In the data rows, zero lies at 4.5, halfway between 4 and 5.
Some points, each followed by its number:
[5. 8. 4. 3. 2. 3. 7. 6. 6. 5. 5. 5. 6. 9. 5. 6. 3. 4. 6. 5. 6. 0. 7. 5. 4. 3. 2. 8. 4. 4. 3. 2.] 0
[9. 5. 4. 5. 2. 5. 6. 6. 6. 4. 6. 4. 4. 3. 6. 2. 3. 6. 0. 3. 4. 3. 4. 3. 5. 5. 7. 2. 3. 5. 5. 4.] 1
[1. 3. 6. 2. 6. 5. 4. 3. 4. 7. 7. 5. 4. 8. 2. 5. 5. 1. 9. 6. 4. 6. 1. 3. 5. 3. 3. 3. 5. 7. 3. 5.] 2
[2. 5. 1. 6. 9. 6. 1. 6. 2. 3. 2. 4. 2. 4. 7. 7. 4. 8. 4. 2. 8. 2. 4. 2. 6. 8. 6. 2. 6. 2. 6. 1.] 3
[5. 5. 6. 3. 4. 5. 7. 4. 4. 3. 4. 4. 5. 4. 3. 4. 7. 2. 6. 7. 3. 5. 5. 4. 3. 3. 1. 6. 6. 4. 6. 7.] 4
[1. 5. 3. 4. 7. 6. 4. 5. 3. 3. 3. 6. 4. 4. 6. 6. 4. 4. 4. 3. 6. 1. 4. 4. 7. 6. 6. 3. 3. 2. 5. 1.] 5
[4. 4. 5. 3. 2. 3. 4. 2. 5. 4. 3. 6. 6. 3. 4. 3. 5. 2. 5. 6. 2. 6. 5. 6. 4. 5. 6. 6. 4. 6. 3. 4.] 6
[4. 7. 5. 3. 1. 3. 7. 4. 6. 7. 6. 6. 6. 9. 4. 6. 4. 3. 8. 6. 5. 1. 6. 5. 4. 2. 1. 9. 4. 5. 3. 3.] 7
[3. 2. 7. 6. 9. 7. 2. 2. 0. 4. 8. 5. 6. 0. 7. 2. 7. 2. 1. 2. 5. 6. 0. 3. 9. 7. 9. 0. 4. 4. 5. 5.] 8
[2. 5. 3. 2. 4. 5. 4. 5. 5. 3. 1. 6. 5. 5. 6. 6. 3. 4. 4. 4. 4. 3. 4. 4. 5. 5. 6. 4. 3. 3. 4. 0.] 9
[2. 7. 1. 3. 7. 5. 5. 6. 4. 4. 1. 5. 2. 8. 5. 8. 5. 6. 7. 5. 8. 1. 7. 1. 6. 4. 0. 6. 8. 3. 6. 1.] 10
[1. 6. 3. 3. 7. 6. 5. 6. 4. 2. 1. 5. 3. 4. 5. 6. 5. 4. 4. 4. 5. 1. 4. 4. 6. 6. 4. 4. 4. 2. 6. 1.] 11
[6. 4. 6. 4. 1. 4. 6. 4. 6. 3. 2. 5. 7. 2. 4. 3. 5. 2. 3. 7. 1. 7. 6. 8. 2. 5. 5. 6. 3. 5. 4. 7.] 12
[2. 3. 6. 3. 6. 5. 3. 3. 4. 7. 7. 5. 4. 7. 2. 5. 6. 2. 9. 6. 4. 6. 1. 2. 6. 3. 3. 3. 5. 6. 4. 4.] 13
[3. 4. 4. 6. 2. 2. 4. 4. 5. 4. 0. 5. 6. 8. 4. 6. 3. 3. 6. 6. 3. 6. 9. 9. 1. 4. 5. 9. 4. 4. 4. 6.] 14
[6. 2. 8. 5. 6. 6. 5. 4. 4. 5. 9. 3. 4. 2. 3. 2. 5. 3. 3. 4. 4. 7. 0. 5. 6. 4. 6. 0. 3. 6. 5. 8.] 15
[4. 4. 5. 3. 3. 3. 4. 3. 5. 5. 3. 6. 6. 4. 4. 4. 5. 3. 6. 6. 2. 6. 6. 6. 4. 5. 5. 6. 4. 6. 3. 4.] 16
[6. 4. 6. 6. 5. 4. 4. 4. 3. 5. 7. 4. 5. 2. 4. 3. 6. 4. 5. 5. 5. 6. 5. 3. 5. 4. 5. 3. 7. 6. 4. 6.] 17
[3. 5. 4. 3. 4. 3. 5. 3. 5. 5. 2. 5. 5. 6. 3. 5. 6. 3. 8. 7. 3. 5. 7. 4. 3. 3. 2. 8. 6. 5. 4. 4.] 18
[1. 6. 3. 2. 7. 7. 5. 5. 4. 3. 1. 6. 4. 3. 6. 6. 5. 3. 5. 4. 5. 2. 3. 3. 7. 6. 4. 2. 4. 2. 6. 0.] 19
[6. 5. 5. 4. 3. 5. 5. 5. 6. 4. 6. 4. 5. 2. 6. 3. 3. 6. 0. 4. 5. 3. 4. 4. 5. 4. 6. 2. 4. 5. 4. 3.] 20
[6. 5. 3. 4. 2. 4. 5. 6. 6. 3. 4. 4. 5. 5. 6. 4. 2. 7. 1. 3. 5. 2. 5. 4. 4. 5. 7. 4. 3. 4. 4. 3.] 21
[4. 2. 5. 9. 5. 3. 0. 2. 2. 5. 4. 5. 6. 3. 5. 5. 4. 7. 4. 2. 3. 9. 6. 9. 2. 8. 9. 6. 3. 5. 3. 7.] 22
[4. 7. 4. 3. 1. 3. 8. 6. 7. 4. 4. 5. 6. 9. 5. 6. 2. 4. 6. 6. 5. 1. 6. 6. 3. 3. 3. 8. 3. 3. 4. 2.] 23
[5. 5. 5. 3. 2. 3. 5. 3. 5. 5. 4. 6. 5. 6. 3. 4. 6. 4. 7. 7. 3. 6. 7. 4. 4. 4. 2. 8. 6. 6. 3. 4.] 24
[8. 4. 7. 5. 3. 5. 6. 6. 6. 6. 8. 2. 4. 5. 2. 2. 5. 4. 3. 6. 4. 7. 3. 5. 3. 2. 3. 3. 4. 5. 5. 9.] 25
[3. 4. 4. 6. 9. 8. 3. 6. 1. 3. 5. 4. 3. 0. 7. 5. 5. 5. 1. 1. 8. 1. 1. 2. 9. 7. 7. 0. 5. 2. 7. 2.] 26
New points follow, each followed by the number of its nearest point above.
[4. 5. 3. 4. 3. 4. 5. 5. 5. 4. 4. 5. 5. 5. 7. 5. 2. 5. 2. 3. 6. 1. 5. 4. 4. 5. 7. 4. 4. 4. 4. 1.] 21
[2. 5. 4. 4. 6. 5. 4. 5. 4. 3. 4. 5. 5. 5. 7. 6. 3. 4. 3. 3. 6. 1. 4. 4. 6. 5. 5. 4. 3. 3. 5. 2.] 5
[7. 6. 3. 6. 5. 4. 6. 6. 4. 6. 8. 3. 3. 6. 5. 4. 5. 7. 5. 3. 8. 1. 5. 0. 7. 3. 3. 3. 7. 5. 5. 4.] 17
[7. 5. 6. 5. 5. 4. 4. 3. 4. 5. 8. 5. 6. 3. 5. 3. 5. 3. 4. 4. 5. 5. 4. 3. 6. 4. 4. 4. 6. 6. 3. 6.] 17
[4. 2. 5. 6. 7. 6. 3. 3. 2. 3. 3. 4. 4. 0. 5. 3. 5. 4. 2. 4. 4. 8. 3. 4. 5. 6. 7. 1. 5. 5. 5. 6.] 17
[7. 3. 6. 6. 2. 4. 4. 4. 5. 7. 6. 3. 3. 8. 1. 4. 5. 7. 7. 5. 3. 9. 4. 7. 1. 4. 3. 7. 4. 6. 5. 9.] 25
[5. 5. 5. 2. 4. 6. 7. 6. 6. 5. 3. 4. 3. 8. 1. 5. 7. 2. 8. 9. 4. 6. 4. 5. 3. 2. 0. 6. 7. 4. 7. 8.] 4
[3. 1. 5. 5. 4. 3. 2. 4. 4. 6. 4. 4. 4. 7. 2. 5. 4. 4. 6. 5. 3. 7. 4. 6. 3. 5. 6. 4. 3. 5. 4. 6.] 16
[8. 4. 7. 5. 2. 4. 7. 6. 6. 6. 9. 2. 4. 6. 2. 3. 5. 4. 4. 6. 4. 7. 3. 4. 3. 1. 2. 4. 5. 6. 5. 9.] 25
[9. 4. 5. 6. 2. 4. 6. 7. 6. 5. 5. 1. 2. 7. 1. 4. 5. 6. 5. 6. 4. 8. 6. 4. 2. 2. 2. 4. 7. 6. 6. 9.] 25
[2. 5. 4. 3. 4. 4. 4. 4. 5. 4. 0. 6. 5. 6. 3. 6. 6. 2. 8. 8. 3. 7. 7. 5. 3. 4. 1. 7. 7. 4. 5. 5.] 18
[2. 2. 7. 5. 9. 8. 2. 1. 0. 3. 7. 6. 5. 0. 6. 2. 7. 2. 1. 2. 5. 6. 0. 3. 9. 7. 8. 0. 5. 4. 6. 5.] 8
[5. 4. 5. 7. 7. 3. 4. 4. 3. 5. 5. 4. 5. 3. 4. 4. 6. 3. 5. 5. 6. 5. 6. 5. 5. 4. 4. 5. 6. 4. 4. 7.] 17
[4. 3. 6. 6. 6. 4. 3. 2. 3. 5. 7. 5. 6. 2. 6. 4. 4. 4. 5. 3. 5. 6. 4. 5. 5. 5. 7. 3. 5. 6. 3. 4.] 17
[8. 3. 7. 6. 2. 3. 4. 4. 6. 7. 9. 3. 5. 7. 2. 3. 4. 5. 5. 4. 4. 7. 3. 5. 3. 3. 6. 4. 3. 7. 3. 8.] 25
[7. 3. 6. 6. 3. 3. 5. 4. 5. 7. 9. 3. 4. 7. 3. 3. 4. 5. 5. 4. 4. 7. 3. 4. 3. 3. 6. 3. 3. 7. 3. 8.] 25
[5. 5. 3. 4. 3. 4. 5. 6. 6. 4. 3. 5. 4. 7. 5. 5. 3. 6. 4. 4. 5. 2. 6. 4. 4. 4. 5. 5. 4. 4. 4. 2.] 21
[5. 4. 5. 7. 7. 4. 4. 4. 3. 5. 6. 3. 4. 3. 5. 5. 5. 4. 5. 4. 6. 5. 6. 5. 5. 4. 4. 5. 6. 3. 4. 7.] 17
[4. 4. 6. 3. 6. 5. 6. 5. 5. 5. 5. 4. 3. 7. 1. 5. 6. 1. 7. 7. 4. 6. 3. 4. 4. 3. 0. 4. 6. 4. 6. 7.] 4
[8. 3. 6. 8. 4. 4. 3. 4. 4. 8. 8. 3. 3. 6. 2. 4. 5. 8. 6. 4. 4. 9. 4. 6. 2. 4. 3. 5. 4. 6. 4. 9.] 25
[4. 6. 3. 5. 6. 5. 4. 6. 4. 4. 5. 4. 3. 5. 6. 5. 4. 6. 3. 2. 6. 2. 4. 2. 7. 5. 6. 2. 4. 4. 5. 1.] 5
[6. 4. 5. 4. 0. 4. 6. 4. 6. 3. 1. 5. 6. 3. 3. 3. 4. 2. 2. 7. 1. 7. 7. 8. 1. 4. 5. 7. 3. 5. 4. 7.] 12
[3. 5. 4. 2. 4. 4. 4. 3. 5. 5. 1. 6. 5. 6. 3. 6. 6. 3. 8. 8. 3. 6. 6. 4. 4. 4. 1. 8. 7. 5. 4. 3.] 18
[5. 2. 6. 7. 8. 6. 2. 3. 1. 4. 5. 4. 4. 0. 6. 2. 6. 5. 1. 3. 4. 8. 2. 4. 6. 6. 8. 0. 5. 5. 5. 6.] 8
[4. 3. 5. 4. 1. 3. 5. 5. 7. 4. 1. 5. 5. 9. 1. 5. 3. 3. 7. 7. 2. 7. 7. 9. 0. 4. 4. 8. 2. 4. 5. 7.] 14
[7. 4. 5. 5. 5. 6. 4. 4. 3. 4. 5. 3. 4. 0. 4. 2. 6. 5. 3. 5. 4. 7. 4. 3. 5. 4. 4. 2. 8. 5. 6. 8.] 17
[4. 6. 3. 6. 7. 6. 3. 5. 3. 6. 6. 4. 3. 6. 5. 7. 5. 9. 6. 2. 8. 3. 4. 3. 6. 6. 4. 5. 6. 4. 5. 3.] 3
[2. 7. 3. 2. 3. 4. 6. 6. 7. 2. 0. 6. 5. 7. 5. 7. 3. 4. 5. 6. 4. 1. 7. 7. 3. 5. 4. 8. 2. 3. 5. 1.] 23
[2. 2. 7. 5. 9. 8. 1. 2. 0. 3. 7. 5. 6. 0. 7. 3. 7. 1. 1. 2. 5. 6. 0. 4. 9. 7. 9. 0. 4. 5. 5. 4.] 8
[3. 5. 3. 6. 8. 5. 3. 5. 3. 4. 5. 4. 3. 4. 7. 6. 3. 5. 3. 2. 7. 1. 5. 4. 6. 5. 6. 3. 4. 2. 5. 3.] 5
[4. 5. 3. 4. 3. 4. 5. 6. 5. 3. 3. 4. 4. 6. 6. 5. 3. 6. 3. 4. 5. 2. 5. 4. 5. 4. 6. 4. 4. 4. 4. 2.] 21
[2. 4. 2. 7. 9. 5. 1. 6. 2. 3. 2. 4. 2. 4. 7. 6. 3. 7. 3. 1. 8. 2. 5. 3. 6. 7. 7. 2. 5. 2. 5. 2.] 3
[3. 4. 4. 5. 1. 2. 4. 4. 5. 3. 0. 5. 6. 8. 3. 6. 3. 2. 6. 8. 2. 6. 9. 9. 0. 5. 4. 9. 4. 4. 4. 6.] 14
[8. 4. 5. 6. 2. 4. 5. 4. 5. 5. 4. 4. 5. 2. 4. 3. 6. 7. 5. 6. 2. 9. 6. 7. 2. 5. 3. 8. 5. 5. 5. 9.] 12
[4. 6. 2. 6. 7. 6. 3. 5. 3. 6. 6. 4. 2. 7. 6. 7. 5. 9. 6. 2. 8. 2. 4. 2. 6. 5. 4. 5. 6. 3. 5. 2.] 3
[8. 4. 7. 3. 3. 4. 6. 4. 6. 8. 9. 3. 5. 6. 2. 3. 5. 3. 6. 6. 4. 7. 1. 3. 5. 2. 3. 2. 5. 8. 3. 7.] 25
[3. 5. 4. 7. 6. 3. 3. 4. 3. 5. 3. 4. 4. 6. 4. 6. 5. 3. 6. 6. 6. 5. 8. 6. 3. 4. 3. 7. 7. 4. 5. 7.] 18
[7. 3. 5. 8. 6. 4. 3. 4. 3. 5. 7. 3. 5. 1. 5. 3. 5. 6. 3. 3. 5. 7. 5. 4. 5. 5. 6. 3. 6. 6. 4. 9.] 17
[4. 6. 5. 3. 5. 5. 6. 5. 5. 5. 8. 5. 5. 5. 6. 4. 4. 5. 4. 3. 6. 1. 3. 1. 7. 4. 5. 3. 4. 5. 3. 1.] 20
[3. 5. 2. 8. 4. 4. 1. 4. 3. 7. 4. 5. 5. 7. 6. 7. 3. 9. 6. 2. 6. 5. 7. 8. 2. 6. 7. 8. 2. 4. 3. 4.] 22
[4. 4. 4. 4. 9. 8. 4. 5. 3. 1. 4. 5. 3. 0. 8. 3. 5. 4. 0. 2. 6. 2. 0. 3. 8. 7. 8. 0. 3. 3. 7. 2.] 26
[7. 3. 5. 5. 3. 4. 5. 4. 5. 3. 3. 4. 5. 1. 4. 2. 5. 4. 2. 5. 2. 8. 5. 5. 3. 5. 6. 4. 5. 5. 5. 7.] 12
[3. 5. 3. 7. 4. 4. 2. 4. 4. 5. 3. 5. 4. 7. 6. 6. 2. 9. 5. 1. 5. 4. 6. 7. 3. 7. 7. 6. 2. 4. 4. 3.] 21
[2. 4. 3. 2. 4. 5. 4. 5. 5. 2. 1. 6. 4. 4. 6. 5. 4. 4. 3. 4. 4. 2. 4. 4. 6. 6. 7. 4. 3. 3. 5. 0.] 9
